rotation ticks, each row followed by its count of ticks
The counts run from 0 to 646.
[ -4.5  14.3 -28.0 -21.2  -1.0 -10.2   2.2 -12.3  24.4 -24.5  -1.1   3.9
  32.6  -4.2 -10.7  -1.9  11.8 -21.1   6.9  13.7   9.9 -14.4 -19.6  14.3
 -33.7 -23.7 -13.3  16.3   8.2   9.6 -10.9   5.4 -11.9 -12.3  -5.1  11.7
   8.6  -0.6  12.8 -17.2   8.8  -2.2  -9.8  17.5  12.2  14.9   4.8   0.9]
616
[ 25.1   3.7 -34.8 -31.4  -0.9 -12.9  19.6  13.1  10.3 -18.5   9.8 -14.8
  26.4  10.2   1.7   1.5  -9.0 -13.0   7.3   8.8  -9.7 -11.5  -8.9  23.3
 -24.4  -0.3 -12.9  12.3   1.1  23.0  -1.2  -5.8  -1.2  11.3  10.2   8.6
   8.7 -11.0  -0.2 -18.0   2.9 -23.8   4.2   9.5  11.2  -5.1  -1.8 -25.4]
289
[  9.6 -33.7 -17.4   2.7 -12.8   6.8  -7.1   0.3  11.5 -33.2  -0.2 -14.1
  16.3   8.3 -18.7  -0.7   7.3  15.4   4.5  17.1 -27.2 -26.7   5.3 -18.4
 -33.1  -7.1  18.2  23.3   7.4  -6.8  10.0   9.8   4.1  -3.3  12.2   3.8
  -0.3 -30.3   0.1  -9.9 -16.4   1.8  12.2 -10.6  16.4  -9.4   9.3  16.5]
582
[  7.6   0.1 -21.8 -12.2   2.1 -16.6  23.7  -8.1   7.5 -19.6   2.2  -9.0
  12.9   7.7  -5.4  15.7 -12.6 -10.9  17.7  -2.0  -1.2   2.6  -6.3  23.7
 -28.2 -10.0 -21.1   4.5   1.4  17.6 -26.8   6.7   3.1  -5.4   4.9  19.9
   2.2 -12.3   6.6 -30.0   1.7  -3.1  21.3  11.8  17.9  -4.9 -16.1 -25.2]
161
[  7.3  16.7 -24.6   0.9   0.7   3.1  -2.8   7.2  10.8   1.6   7.2  12.8
  14.5 -11.9  -8.7  12.0  29.3 -17.2   0.0  26.7 -10.1 -10.5 -11.9 -16.1
 -36.8 -10.0   4.6  42.4   3.2  12.8  15.3  14.2  -5.8  -1.4  -5.3  16.7
  10.7  -3.9  13.6  -6.3   6.5 -10.8  -2.5   2.1  11.3   0.7   7.0  10.4]
239
[ 18.0 -35.8  18.6  -4.7  -4.4 -16.2 -17.2  11.3  -1.5 -27.4   3.5 -10.8
  27.5  18.4 -18.7  -3.5   8.8   6.2  -3.6  11.0 -14.9 -24.1  21.3 -21.3
  -7.0  -7.2  -5.3  -8.8  -4.7  -2.2  -7.5  15.6 -10.6   7.5 -14.6   2.1
   5.5   3.7   6.0   9.5   1.6   3.3  -4.9 -11.1  26.8 -15.1  24.0   0.8]
331
[ 26.5  16.1   8.8  -3.7  10.3 -16.7  -1.9  10.9 -12.5  -5.0   4.5  15.6
   9.4   1.3 -13.0  23.8  15.1 -23.0 -22.7   0.8 -18.8   5.5  14.5 -34.4
 -15.3 -20.8  -4.9   8.5  -3.4  16.1   8.6  17.8  -2.8  -1.6 -31.9   9.3
   6.2  -0.8   2.6  12.2  18.3  -2.8   9.7 -11.2  15.0 -21.9   3.6  16.0]
379
[ 18.4   0.9   7.4  -7.7  19.5 -32.1   8.7   5.9   0.2 -10.6 -10.1 -18.1
  14.4  25.2 -11.7  19.6   1.3 -33.4   7.2 -14.1   9.1   3.5  13.4  19.8
 -16.7   1.6 -20.6  -7.5  -0.3  20.8  -4.4   0.4  -6.0   1.4 -15.7  10.3
  -9.1  12.5   5.5   4.7   6.1  17.9  18.6  -7.0  34.1 -11.9 -12.4 -23.1]
18
[ 38.6 -15.5 -10.1  -6.3  25.2 -10.3  -4.1  21.7  -7.6  -8.9  -8.2 -14.5
  13.6  11.0  -0.8  20.0  24.0 -13.0   0.6 -14.4  -5.3 -15.5  14.3  -8.9
 -12.1   6.3   0.6  26.7  -1.6   7.7  14.7   9.7 -10.8   3.4  -8.9  -3.2
   2.6  14.6  10.0  15.1   0.3  -8.0   3.0 -30.7  33.9 -15.7   0.9 -14.6]
7
[ 15.0 -10.3 -18.2 -17.3  15.5 -10.6  17.9   2.9   7.1 -20.0 -19.1 -19.0
  13.0   9.6  -8.7   7.1  -7.3 -20.9  15.1  -8.5  -1.4   4.8  -9.6  20.4
 -20.4  -1.1  -4.1  -1.0  27.3   5.4  14.2  18.7  -6.9 -30.6   8.5  10.4
  -3.3  -5.8   2.8  -5.6  -9.1   9.3  17.3   1.4  23.3 -11.8 -16.6 -21.7]
275
[ 28.6 -19.0   6.6  -4.1   1.7 -13.9  26.5  15.0   6.8   0.9   3.6  -3.6
  17.7  15.9 -13.2  16.6   4.7 -30.1  14.0  -7.7   7.7  -1.6   5.3  16.3
 -12.7   7.9 -20.0 -22.9  -4.6  21.3   1.7  25.2  -6.6  -6.3 -10.4   1.8
   7.8  13.8  21.4  -6.1  -4.6   9.6   8.8  -7.9  14.1 -22.1  13.6 -32.1]
541
[ 28.4   8.6 -13.8  -9.2  -6.5 -11.6  -5.1  13.6   6.4  -5.2   5.4  20.9
  13.1  -9.7  -7.5  20.4  17.3 -33.4 -18.9  11.2  -7.3  -4.3   4.6 -14.5
 -16.4 -25.7  -8.7  25.2  -3.0  22.5  -8.3  15.1 -11.9   5.8 -28.3   2.7
   4.0   3.8 -12.9  11.6  -1.0 -23.9   1.0  12.7   5.7   8.6   7.2  20.8]
496
[ 17.9 -15.1 -26.9  -0.3 -18.0   7.2  15.5   4.5   0.2 -24.0  22.1  -4.5
  11.4  -0.8 -11.1  10.4  -9.0  11.8   4.9  12.6 -32.4 -11.6  -6.5  -6.5
 -35.4 -11.9  -3.1  18.0  -5.8  11.8 -14.7   5.3   6.1   2.1   9.0  16.3
  11.4 -30.3  -3.3 -24.5  -7.5 -23.1  14.9   7.0  -0.7 -11.8  -1.9 -13.0]
305
[ 17.7   9.7   0.9  -7.6   2.6 -25.6  -5.4   4.4   3.8   2.2   5.9   9.6
  22.4  -6.4  -7.7  15.9  28.5 -28.3  -8.8  11.2   0.4   1.1  -5.5 -26.9
 -18.9 -14.3 -17.2   9.7 -13.2  25.0 -15.5  21.0  -6.5   4.8 -27.6   5.8
  13.8   5.4  17.0  -4.9  17.4 -12.5  -3.8   4.8  12.3  10.5  18.8  14.3]
494
[ 24.1   9.5 -21.9 -20.5  20.3  -7.2  25.1  10.1   1.8 -30.0  -0.1 -10.5
  21.4  16.6  -5.9   1.7 -12.2 -14.9   6.8  -3.1  -2.5  -4.8   7.6  33.5
 -18.6  -8.1  -7.8   6.9  16.9   4.0  12.8   3.7 -12.8  -8.0  -3.4  15.4
   1.0   9.5   3.7   2.3   3.9   4.7   8.2 -14.3  23.7 -32.5  -3.3 -25.5]
405
[ -2.2 -21.3   5.9  25.3 -12.3  -7.5   1.6  -0.7  10.5  -8.0  14.6  -3.6
   2.3  12.4 -31.3  19.9   0.8  -8.3  -4.8   9.3 -17.1  -7.2  10.9  -4.4
 -37.5 -14.1  -5.5 -16.5  -9.7  23.6   4.5  -3.6  15.2  -6.4 -16.6  15.2
   0.7 -29.0   2.0  -4.0   4.3  28.9  23.8   1.1   0.0 -17.8  -2.0   0.7]
572
[ 10.5 -19.0  10.3   1.8 -21.2 -10.0   7.4   5.1   1.4  -7.0  19.9  -6.3
  14.4  16.9 -31.3   8.4  -1.9  -4.2 -11.1  13.9 -24.1 -10.6   4.0 -22.0
 -28.5  -1.6  -2.1 -26.5 -11.5  23.7   7.4  12.1  14.6  -3.4 -14.4  10.3
  15.9 -28.1   6.0 -11.4   8.4   9.4  18.0   7.4  -2.1 -21.5  15.7   5.1]
312
[ 11.5   3.9   5.2   0.8 -14.8 -18.2  14.7   3.5  10.6   4.9   6.3  19.6
   4.7  -2.2 -11.4  21.1  22.2 -43.9   3.0  17.2  -1.8  17.3   0.1 -11.2
 -21.9 -24.6 -13.4  -2.2   8.4  18.8  -6.9  28.5  -3.5  -0.2 -27.2  13.2
  -1.1   6.2   3.3   0.9  -0.4   6.5   4.4  17.7  15.2   1.1  14.9  24.7]
492
[ -6.3   3.2  -3.0  11.3   4.1  -2.2   4.8  -2.8   8.6 -10.1   7.3  17.9
  14.3  -4.7 -28.5  14.9   7.5 -19.6  -3.2   9.1  -0.1   3.4  -5.2  -0.1
 -35.3 -26.8  -1.2  32.1   4.8  13.9  12.7   7.9   0.3 -25.7 -12.9  22.7
   1.4 -16.0  24.1 -10.3   3.4  16.0  10.9  10.8   4.6   1.0 -16.4   2.5]
112
[ 15.1 -43.4   6.7   1.3  -4.0  -4.1 -21.2  -6.7   3.9 -13.6   6.5 -14.0
  14.7  14.9 -18.5  -4.1   4.8   0.1   5.1  -0.7 -17.3 -19.8   1.5 -25.5
 -17.9  -2.5  -2.4 -34.3   0.2  -0.2  -5.6  27.1  -4.5 -15.6 -18.2   2.5
   3.1  -4.1   8.0   6.3   4.0  19.7   6.1  -0.9  24.2  -6.2  14.6  -0.4]
69
[  5.1  -7.7 -15.0  10.0 -20.1  -2.5  19.3 -11.2   6.1 -15.8  10.9  -3.9
  -2.6   8.6 -11.4   9.3 -11.3   0.0   5.4   7.0 -26.0   5.5  -9.6  -5.8
 -39.8 -15.3  -2.7  -9.6   8.0  16.8  -8.6   9.8  15.0 -17.2   2.9  21.3
   1.6 -33.7  -4.6 -25.9  -1.7   4.5  25.9  14.3   5.5 -14.8  -6.6   3.5]
47
[ -9.7 -26.0  15.5   9.9   2.2 -11.0  -3.3  -9.3  14.1 -29.8  -7.6  -8.1
  23.3  20.6 -36.2   0.6  -3.5  10.9  -1.5   4.2  -6.9 -16.9  16.4  -7.6
 -26.8 -14.5  -2.9 -11.0   0.0  -4.9  -4.1   4.0  -2.4 -17.7 -12.9  12.2
  -4.0 -13.0  19.2  -6.6   3.0  31.0   7.7  -6.5  17.1 -16.4   2.1  -4.4]
457
[  5.7  -4.4 -17.9   7.4 -15.2   2.3  19.3   0.3   5.7 -12.4  24.5  -5.7
  15.5   9.6 -14.9   6.4   4.2  15.9  11.0  17.2 -27.0  -6.9 -11.6  -6.3
 -37.7   0.9  -5.1   2.7  -8.5  14.8   2.2   6.4   9.1  -1.0   3.0  18.6
  15.7 -29.1  15.0 -29.6  10.0   3.1  14.1   5.7   0.2 -27.2   9.9  -5.3]
308
[ 27.5 -37.1   1.4   8.7 -17.4  -2.5  -9.6   2.1  -1.2 -10.6  21.0  -0.9
   4.7   7.6 -18.1  13.6 -10.0  -8.0 -13.5  -4.7 -28.7  -7.8  10.9 -25.5
 -22.4 -13.3  -5.7 -21.7  -9.3  12.2 -17.8  13.1   6.9 -10.1 -16.1   4.7
   2.5 -23.4 -12.6   4.6  -5.4   3.1  22.3   3.9   5.0  -4.3   2.0   7.2]
184
[ 24.9   4.7 -14.4   4.0   3.6  -9.1 -11.1  -2.9  -2.5  11.2  19.3  14.4
   7.3  -6.5  -2.9  21.3  28.6 -27.6  -0.9   5.2 -10.2  -5.2 -15.7 -31.6
 -23.4 -15.0 -15.6  13.6  -4.8  21.5 -14.3  22.4 -14.9  -7.2 -27.8   8.1
   6.5   6.2   8.8   5.7  13.8 -12.2   2.6   9.9  15.0   9.9   5.8  10.5]
626
[ -1.5  22.4 -16.1   0.9  11.8  -4.8   0.1  -6.7   2.2  -9.6   6.6   8.4
  13.2  -5.4  -8.9  12.5  17.0  -4.1   4.3  14.9 -18.9   5.2 -12.1 -16.0
 -35.7 -13.4   1.0  39.5   6.9  11.8   5.4  11.3  -3.9 -19.3 -12.6  22.1
   6.5 -14.5  21.6 -16.2  18.8  -0.5   7.0   6.2  23.2  -2.5  -8.8  10.8]
372
[ 10.6  -2.5   7.6 -11.1  -0.6 -28.1  -7.9   5.7   8.9 -14.1   1.9  -3.9
  16.5  17.3  -2.6   1.9  16.7 -29.6  11.5  18.8  -3.8   3.2  10.0  -8.4
 -11.6 -16.3 -17.0 -12.4   6.3   2.4 -23.3  15.2 -17.5  20.0 -23.8   8.3
  -5.5  20.5  -2.7  10.2   6.2   7.0  -3.2   4.0  40.1  -0.3  22.8   9.9]
607
[  0.9 -16.3 -13.8  10.8  -8.2  11.5   5.0  -5.8  14.6 -34.7  11.2  -7.0
  12.4  11.9 -24.2 -10.5 -18.7   4.6   1.6  11.0 -18.8 -17.3   6.4   1.7
 -34.2 -19.9   8.9 -20.9  13.7  -2.9  13.8   4.0  -1.5 -26.8  -8.7  18.7
   1.3 -19.5  -8.1   6.2  -2.8  30.7  17.3  -2.5   2.4 -28.6   7.0   2.7]
63
[  5.5 -21.6  22.0   0.1  -2.6 -17.5  -0.6   4.5   6.0 -36.8 -11.9 -11.8
  25.2  20.9 -29.5   4.1   7.7  -1.0  -6.0   0.9   0.9 -22.9  24.6 -10.1
 -14.9 -18.5  -8.3 -17.6  -7.6  -2.9 -10.8   1.8  -0.8  -4.4 -20.6   1.7
   6.5  -3.4   9.3   2.0   3.7  24.6   8.3 -15.4  21.4 -14.3  16.0   3.5]
590
[ -4.8   8.7 -14.8  -7.1  -2.9  -2.8  -7.1   8.2  16.2  -4.7   8.3   7.7
  14.9  -7.7 -20.6   1.5   2.4 -23.4 -14.6  23.5 -19.6  -4.2  -8.0  -6.4
 -39.5 -16.6   7.4  42.5  14.4  20.5  24.7   1.3  -5.2  -7.4  -9.8  21.5
  -5.4 -20.9  -0.3  -2.7  12.1  -1.1  -0.5  16.5  -0.5   6.7 -15.0   7.7]
110
[  9.2   8.9   4.8 -11.7  18.3 -14.8  17.6   1.6  -8.2 -24.6  -9.6   1.6
  29.4   5.3 -24.3  -1.9  -9.2  -2.0 -10.2  -4.9  -6.6  -0.1   2.0  -9.2
 -17.3 -11.2  -6.1   7.6  17.5   4.1  24.0  11.8  -5.2 -29.7 -10.5  18.4
  14.1  -7.0  22.0  -9.4  23.7   7.2   6.8 -15.7  12.8 -33.5  -7.0 -11.0]
521
[ -5.9  -9.0 -22.0  -8.1  14.3 -11.5 -18.6 -14.5  21.8 -34.1  -6.5 -24.9
  24.2  13.0  -8.0 -17.7  12.5   4.2  19.5  11.4  -7.6 -20.7  -6.5   7.0
 -29.0 -15.0  -2.7   9.1  14.7  -9.3  -5.9   0.2 -15.8  -9.8   0.1  15.4
  -3.5   4.5  11.5  -3.5   4.5  17.7  -0.8  -0.9  43.1   7.4   3.7  -1.8]
600
[ 11.5 -13.4   0.7 -20.5   7.3 -22.7 -26.5  -2.4  17.1 -14.5  -6.6  -2.3
  32.3   5.2 -17.7   1.2  19.7 -22.5  -4.4   4.6   8.5 -23.4   2.4  -7.7
 -14.7 -14.7 -15.5   0.3  -9.1  16.5 -25.5   7.6 -17.4   5.1 -14.0   0.3
  -4.1  12.9   5.4   4.3   6.3  -0.8 -16.7   8.4  26.1  29.0  11.3  -2.1]
479
[ 17.8 -42.9   1.2  -9.1  -1.1 -10.3 -30.7   5.1   7.8 -26.6  -9.0 -17.1
  19.6   9.8 -11.3  -4.0   7.4   2.1   0.7   4.1 -20.5 -29.2  14.9 -19.3
 -15.7  -8.8   0.4   8.1   3.3 -11.2 -13.5  11.0 -10.7   6.6  -3.5  -1.6
  -8.2  -0.9  -5.7  12.3 -11.2  -5.4  -4.9  -6.3  37.1   9.7  13.5   1.9]
464
[ 42.2 -26.4  -2.9 -28.5  19.3 -13.1 -19.2  12.2 -11.2  -6.3  -6.8 -16.9
  18.0   9.9  -9.9   2.1  -8.6 -18.2 -16.8 -21.4 -19.0  -8.8  -1.4 -11.4
  -4.4  10.9  -4.9  -4.1   6.9  13.8  10.8  18.8 -14.0 -19.9 -12.8   0.6
  -6.1   5.2  -1.7  23.3   8.0 -10.1  -0.1 -11.0  21.2 -10.8  -9.5 -13.5]
528
